In the data rows, zero lies at 4.5, halfway between 4 and 5.
Some points, one per row:
[5 3 6 6 3 3 6 6 3 3 5 4 2 5 4 6 3 5 2 8 5 5 7 1 6 7 4 8 5 2 4 5]
[3 4 4 5 3 2 6 7 2 4 4 3 3 5 4 6 2 4 3 6 6 3 3 3 6 6 4 7 5 2 4 5]
[4 4 3 4 5 5 3 4 4 6 5 3 4 5 5 6 5 4 6 3 6 4 2 6 4 4 5 5 5 5 5 4]
[5 6 4 4 6 7 1 2 6 6 5 3 5 5 7 5 6 5 9 0 5 5 2 8 2 2 4 3 4 8 6 3]
[5 5 6 7 4 8 5 3 6 5 4 4 8 5 3 3 4 3 5 5 2 3 7 5 3 6 7 1 3 5 4 4]
[5 5 6 4 2 1 7 6 1 5 5 7 2 4 5 4 4 6 2 7 5 6 6 2 7 7 1 9 4 0 4 6]
[4 4 4 6 6 7 2 3 8 5 5 3 7 5 2 5 6 4 6 2 4 2 4 6 2 3 7 0 4 6 5 3]
[1 6 3 6 6 5 3 4 7 5 5 4 5 4 4 6 5 6 7 2 5 1 0 6 3 2 4 2 5 9 5 4]
[5 5 5 6 5 6 3 2 6 4 5 5 6 7 2 3 6 4 5 3 2 4 8 5 2 4 5 2 4 4 5 4]
[3 4 4 4 6 5 6 6 6 4 3 5 6 3 3 3 4 5 3 3 5 5 4 2 6 5 6 3 5 6 4 6]
[6 6 5 1 6 4 4 2 2 7 5 6 6 4 9 4 5 4 8 0 5 8 3 7 3 3 5 6 3 7 4 5]
[4 6 4 2 7 3 4 2 2 6 6 6 4 3 8 6 5 4 9 0 5 6 2 7 2 3 2 7 5 7 4 6]
[2 5 3 4 6 2 2 3 3 6 6 6 2 3 9 8 3 6 8 1 7 5 0 7 2 2 1 8 6 6 4 4]
[2 4 3 5 3 1 6 8 2 3 5 4 1 4 5 8 3 6 4 6 7 3 2 3 5 5 2 9 6 3 5 5]
[5 4 4 3 5 7 4 3 6 6 5 4 7 5 5 3 6 3 7 2 4 4 3 8 2 3 6 0 4 8 4 4]
[3 5 6 3 3 2 5 5 2 6 5 6 2 4 6 5 4 6 4 5 4 8 5 3 7 4 1 9 4 1 5 5]
[6 3 6 6 2 7 7 5 6 4 3 4 8 6 0 0 5 4 1 7 2 3 8 3 6 6 7 0 3 4 4 4]
[6 4 5 5 4 5 7 4 6 5 4 4 6 6 3 3 5 4 3 6 3 3 6 4 5 6 7 2 4 4 4 4]
[2 5 3 5 5 1 4 7 3 4 6 5 2 3 6 7 2 7 5 5 7 5 1 4 5 3 1 9 6 5 4 5]
[6 4 7 5 2 4 6 3 3 5 4 4 5 5 4 2 4 3 4 6 2 8 7 2 5 6 6 6 3 1 3 5]
[5 5 5 7 3 6 4 4 6 5 3 3 7 6 4 5 5 4 5 5 4 2 5 7 3 4 5 0 3 5 5 2]
[4 3 5 9 2 5 5 7 6 4 4 3 5 5 0 5 4 4 0 9 5 0 5 5 5 6 4 1 4 4 4 3]
[7 4 7 5 3 5 6 3 6 2 5 4 6 7 0 2 5 2 2 7 0 5 9 2 5 6 8 2 4 1 5 4]
[5 6 3 3 6 6 2 2 5 6 4 4 7 5 6 6 6 3 8 1 7 2 1 9 2 3 4 0 5 9 6 3]
[6 4 4 2 6 6 4 3 6 4 5 5 5 4 5 3 5 4 6 3 5 5 4 6 4 2 5 3 5 6 5 4]
[6 6 4 6 6 9 1 2 8 5 4 4 7 6 3 4 7 4 7 2 5 2 4 9 2 2 6 0 3 9 6 2]
[5 4 4 7 4 6 6 6 7 4 3 3 6 6 1 3 5 4 3 6 6 1 3 5 4 5 5 1 5 5 5 4]
[3 7 4 1 8 3 3 4 1 6 4 7 2 2 8 8 4 5 7 2 6 7 1 6 3 2 1 7 5 6 5 6]
[2 5 3 6 6 5 3 6 5 4 5 4 3 3 5 7 4 6 5 3 7 2 2 5 5 3 4 6 6 7 5 6]
[5 5 4 4 6 6 3 3 7 6 5 5 5 6 4 2 7 4 7 2 5 3 4 8 4 2 5 0 4 6 6 4]
[8 5 7 1 4 5 4 0 3 6 5 7 7 6 8 4 4 2 6 3 0 9 9 5 3 5 6 3 2 3 4 3]
[4 4 4 6 6 8 3 1 8 5 5 3 8 5 2 4 5 4 7 2 4 1 3 7 2 2 7 0 5 8 5 3]
[3 5 3 5 5 4 4 6 3 4 5 5 2 4 6 6 4 6 6 5 6 5 2 5 5 3 2 7 4 6 5 5]
[7 4 6 4 2 5 5 5 4 4 4 3 4 6 5 3 4 3 3 7 4 7 7 3 5 6 6 6 3 2 4 4]
Here are 16 more points, each followed by its number:
[6 3 5 6 3 5 8 6 5 5 4 4 5 5 1 2 6 4 1 8 6 2 5 4 6 6 6 4 5 3 5 5] 0
[0 5 3 9 6 7 3 9 6 4 2 2 4 3 1 6 4 7 4 5 8 0 0 5 5 4 3 6 5 7 4 7] 1
[4 4 5 4 5 6 3 3 3 6 3 5 5 3 5 5 4 4 4 3 5 6 3 5 4 4 3 5 5 5 4 5] 2
[8 3 6 3 3 7 6 2 6 5 4 5 7 6 2 1 7 3 3 6 2 5 9 4 5 6 7 1 3 2 5 3] 3
[4 5 5 4 4 3 4 3 4 5 5 5 4 5 6 5 4 4 5 3 3 7 6 4 4 5 4 6 4 3 5 4] 4
[3 6 4 3 5 3 6 4 2 5 5 5 4 3 7 6 5 6 7 2 5 7 3 5 4 5 3 9 4 6 4 7] 5
[6 3 4 6 4 6 5 7 6 2 5 3 4 5 3 3 5 4 3 7 5 3 5 4 5 3 7 2 5 6 4 5] 6
[5 2 6 4 3 2 8 6 3 3 5 5 4 5 3 5 4 3 0 8 4 5 7 2 6 6 5 6 5 1 4 5] 7
[5 5 4 5 5 5 4 5 6 5 3 3 5 5 2 2 5 4 5 4 4 3 4 5 5 5 5 2 5 4 5 4] 8
[5 5 4 3 7 7 4 3 7 7 3 5 7 4 5 4 5 4 7 1 5 4 3 7 3 4 6 1 3 7 4 5] 9
[2 3 3 9 4 7 3 6 7 4 4 2 6 5 0 6 4 5 4 7 6 0 1 6 3 3 4 2 4 7 4 3] 10
[8 4 6 2 4 5 6 4 4 6 4 5 6 5 6 4 6 3 4 5 3 6 8 4 5 6 6 3 4 3 5 5] 11
[7 2 6 5 2 7 5 4 6 5 3 4 7 6 1 2 5 2 1 7 3 3 8 3 5 6 6 1 3 2 5 3] 12
[2 6 3 5 6 3 3 8 3 4 3 5 2 2 5 8 3 7 5 5 8 4 0 5 6 4 2 7 6 5 4 6] 13
[8 4 5 2 5 5 3 2 5 5 4 5 5 5 6 3 5 1 5 4 4 6 5 6 3 4 5 0 4 4 5 2] 14
[6 4 4 0 6 3 4 2 3 6 5 6 5 4 9 5 5 3 6 1 3 9 6 5 3 4 4 4 5 4 5 3] 15
Which three of these numbered points are nearest to each point below, ignoring the 3 directions in which the first points spread most? Their numbers follow each, nearest first.
[6 3 4 7 4 8 2 4 7 5 4 3 7 6 2 5 7 4 3 5 5 1 6 8 2 4 6 0 3 5 6 1] > 12 3 4
[2 3 3 8 6 6 3 7 6 3 3 2 4 3 0 8 3 5 2 6 8 0 0 5 4 4 3 2 6 7 6 3] > 2 12 13
[4 5 4 5 7 7 4 3 5 5 4 5 6 4 3 4 5 3 5 4 5 5 3 7 3 2 4 2 4 7 4 4] > 2 10 13
[3 3 3 7 5 5 5 6 7 6 5 3 5 3 3 5 5 6 5 5 8 0 1 6 4 3 5 3 5 6 5 5] > 0 3 9
[5 6 4 6 5 8 1 2 6 4 5 5 7 6 4 5 6 3 6 4 4 4 4 9 1 2 5 0 3 8 5 1] > 10 4 12
[5 6 5 0 5 3 5 3 2 6 5 6 3 4 8 4 5 6 6 3 4 7 4 5 5 4 2 9 4 4 4 5] > 3 8 0
[6 0 4 5 3 5 5 3 6 5 5 3 7 5 4 5 4 3 2 5 3 3 8 3 4 6 6 2 5 3 5 3] > 15 7 12
[3 5 4 8 5 7 2 4 8 3 5 4 5 6 0 4 5 4 4 4 4 1 5 5 3 2 6 1 5 5 6 4] > 4 8 10
[5 7 6 2 5 3 6 5 1 4 4 7 4 4 8 5 3 4 4 6 3 9 6 2 7 7 4 8 4 2 4 6] > 13 9 11
[4 5 6 4 4 6 3 1 5 5 5 6 6 6 4 3 5 4 6 3 2 5 7 6 3 4 4 3 3 3 5 3] > 4 10 12
[6 4 5 5 2 4 4 5 4 4 4 5 3 6 5 6 5 5 3 7 5 4 6 4 4 6 4 5 4 3 5 4] > 12 3 11
[6 3 4 6 3 5 6 8 5 1 4 3 4 5 1 2 3 4 1 9 5 3 6 2 6 6 7 3 5 3 5 6] > 6 13 8
[3 7 5 5 5 5 3 4 4 5 3 4 6 4 6 7 4 5 6 3 5 4 2 6 4 5 4 3 4 6 4 4] > 13 4 2
[6 5 4 3 4 3 4 5 3 4 6 5 3 4 8 4 5 5 6 6 5 8 5 4 5 4 5 7 5 3 5 4] > 6 3 11
[8 4 5 4 4 7 5 3 7 6 3 4 8 6 3 2 6 3 2 5 3 3 7 5 5 6 8 0 4 4 5 3] > 11 3 12
[4 4 5 6 5 7 3 4 6 5 4 4 6 5 2 5 5 4 4 4 5 2 4 6 4 4 5 2 5 6 5 4] > 2 12 4
[7 3 4 4 4 5 5 5 4 4 3 3 5 5 3 4 4 2 3 7 5 3 4 5 4 4 5 1 5 3 5 4] > 14 12 7
Here are 16 other points, each followed by its number:
[7 3 5 5 2 5 5 6 4 3 4 4 4 6 5 4 5 5 3 7 4 6 7 3 7 7 5 6 3 3 4 5] 0
[2 4 4 5 4 1 8 8 4 4 5 5 3 3 4 5 3 7 3 6 6 3 3 3 7 5 3 6 5 4 4 6] 1
[1 3 2 6 6 2 4 8 4 3 5 4 1 2 5 7 2 7 5 5 8 3 0 5 5 2 2 8 7 5 5 6] 2
[5 6 7 2 3 3 5 5 1 5 3 5 3 6 7 4 4 5 4 5 4 8 6 3 6 7 3 7 3 1 5 5] 3
[7 8 6 0 5 3 5 2 1 5 6 6 4 6 9 3 5 3 7 2 2 9 7 4 4 6 5 8 4 2 4 5] 4
[5 7 5 2 4 4 4 1 2 6 6 6 5 5 9 3 5 5 8 2 2 9 7 6 3 5 5 8 3 6 4 4] 5
[3 5 3 3 5 4 3 3 4 6 6 6 4 3 8 8 6 6 8 1 6 6 4 6 3 3 3 8 5 8 4 5] 6
[5 6 3 2 7 5 2 2 6 6 6 6 4 3 7 4 6 5 8 0 5 5 3 8 2 2 4 3 4 7 5 4] 7
[5 4 5 2 4 2 7 5 3 6 5 6 4 3 7 3 5 5 4 4 4 7 5 4 6 5 4 8 4 3 4 6] 8
[3 5 3 3 5 3 4 4 4 6 6 6 3 3 7 7 5 5 7 2 7 4 1 8 3 2 2 7 5 6 5 4] 9
[7 5 6 3 3 5 7 5 3 4 5 4 5 6 6 2 6 2 4 6 3 6 9 4 5 7 7 7 4 4 4 6] 10
[4 4 4 8 4 8 4 4 8 4 4 2 7 5 1 5 6 4 4 5 5 1 4 6 3 4 6 1 4 7 5 3] 11
[7 3 6 5 4 7 7 7 5 3 2 4 5 5 0 2 4 4 0 8 5 4 7 2 7 6 6 3 4 3 4 5] 12
[4 5 5 4 5 4 4 5 2 5 4 6 3 3 6 6 4 6 5 4 6 6 2 5 5 4 2 7 5 6 4 5] 13
[4 5 4 1 7 4 4 3 5 7 4 6 5 3 6 5 6 6 5 0 5 5 3 5 4 3 4 4 5 7 5 5] 14
[4 7 5 4 5 3 5 6 2 5 4 6 3 3 7 5 3 6 4 5 4 8 3 2 6 5 3 8 5 4 3 6] 15
Which three of these numbered points are nearest to each point below, ignoring the 3 directions in which the first points spread most? Their numbers follow each, nearest first.
[5 5 6 2 3 4 6 3 2 5 5 7 5 4 9 4 4 4 6 3 2 9 7 3 4 6 4 7 3 4 3 5] > 6 11 5
[6 3 6 4 2 3 6 4 5 5 5 5 5 6 3 0 5 4 3 5 1 6 9 2 6 6 6 5 4 0 4 3] > 7 9 8
[6 6 6 2 3 3 4 4 2 6 3 6 4 5 8 3 5 4 6 3 3 8 6 4 6 7 3 5 3 2 4 5] > 3 13 0
[4 6 4 4 4 3 4 7 2 3 4 5 0 4 7 5 4 6 4 6 7 8 3 3 7 5 2 9 5 3 5 7] > 0 3 13
[6 5 7 3 4 3 6 2 4 6 5 7 6 5 6 2 4 4 6 3 0 9 8 4 5 4 5 5 3 2 3 4] > 1 2 7
[4 5 5 6 4 5 5 4 4 5 5 4 5 5 4 5 5 3 5 5 4 4 4 5 3 5 4 4 5 5 4 4] > 11 9 13
[6 6 5 5 5 6 4 3 6 4 5 3 6 6 3 2 5 2 6 3 3 4 6 6 3 5 7 1 4 5 5 4] > 4 7 2
[5 5 5 1 3 0 8 5 2 3 5 5 4 5 6 4 4 4 3 5 2 7 8 0 7 8 5 9 6 0 4 6] > 4 1 8
[5 2 5 5 2 5 7 4 5 4 5 5 6 5 2 2 5 4 3 7 4 4 6 4 5 4 6 5 4 3 4 4] > 9 8 2
[4 6 4 1 6 2 3 0 3 7 6 7 5 4 9 7 5 5 7 0 5 7 3 7 3 2 2 6 5 7 5 3] > 9 11 7
[4 3 4 5 4 4 5 5 6 4 5 4 5 5 3 4 4 5 5 3 3 4 5 3 5 4 6 4 6 3 5 5] > 2 7 1
[5 2 5 6 2 3 6 5 4 3 5 4 4 6 2 4 4 3 2 8 3 3 8 2 6 6 5 5 5 1 5 4] > 9 11 2
[8 4 6 1 5 6 6 1 4 8 4 6 8 4 8 1 6 4 6 2 2 9 7 5 4 5 7 4 2 5 3 5] > 8 1 14
[5 5 5 5 4 4 4 5 5 4 5 3 5 6 3 4 5 3 6 5 4 3 5 5 4 5 5 4 5 4 5 4] > 4 11 9
[3 5 4 6 5 3 4 8 4 4 3 4 1 5 3 6 4 6 3 5 7 1 1 5 6 6 2 7 5 3 4 6] > 3 4 13
[2 4 3 5 6 4 4 5 6 6 5 5 5 4 6 5 5 6 7 2 6 3 0 6 4 3 4 6 5 7 4 5] > 8 1 9
[4 7 3 3 7 2 4 3 3 6 6 7 3 3 9 6 4 5 9 2 6 7 0 9 2 1 2 7 5 7 3 5] > 9 2 7
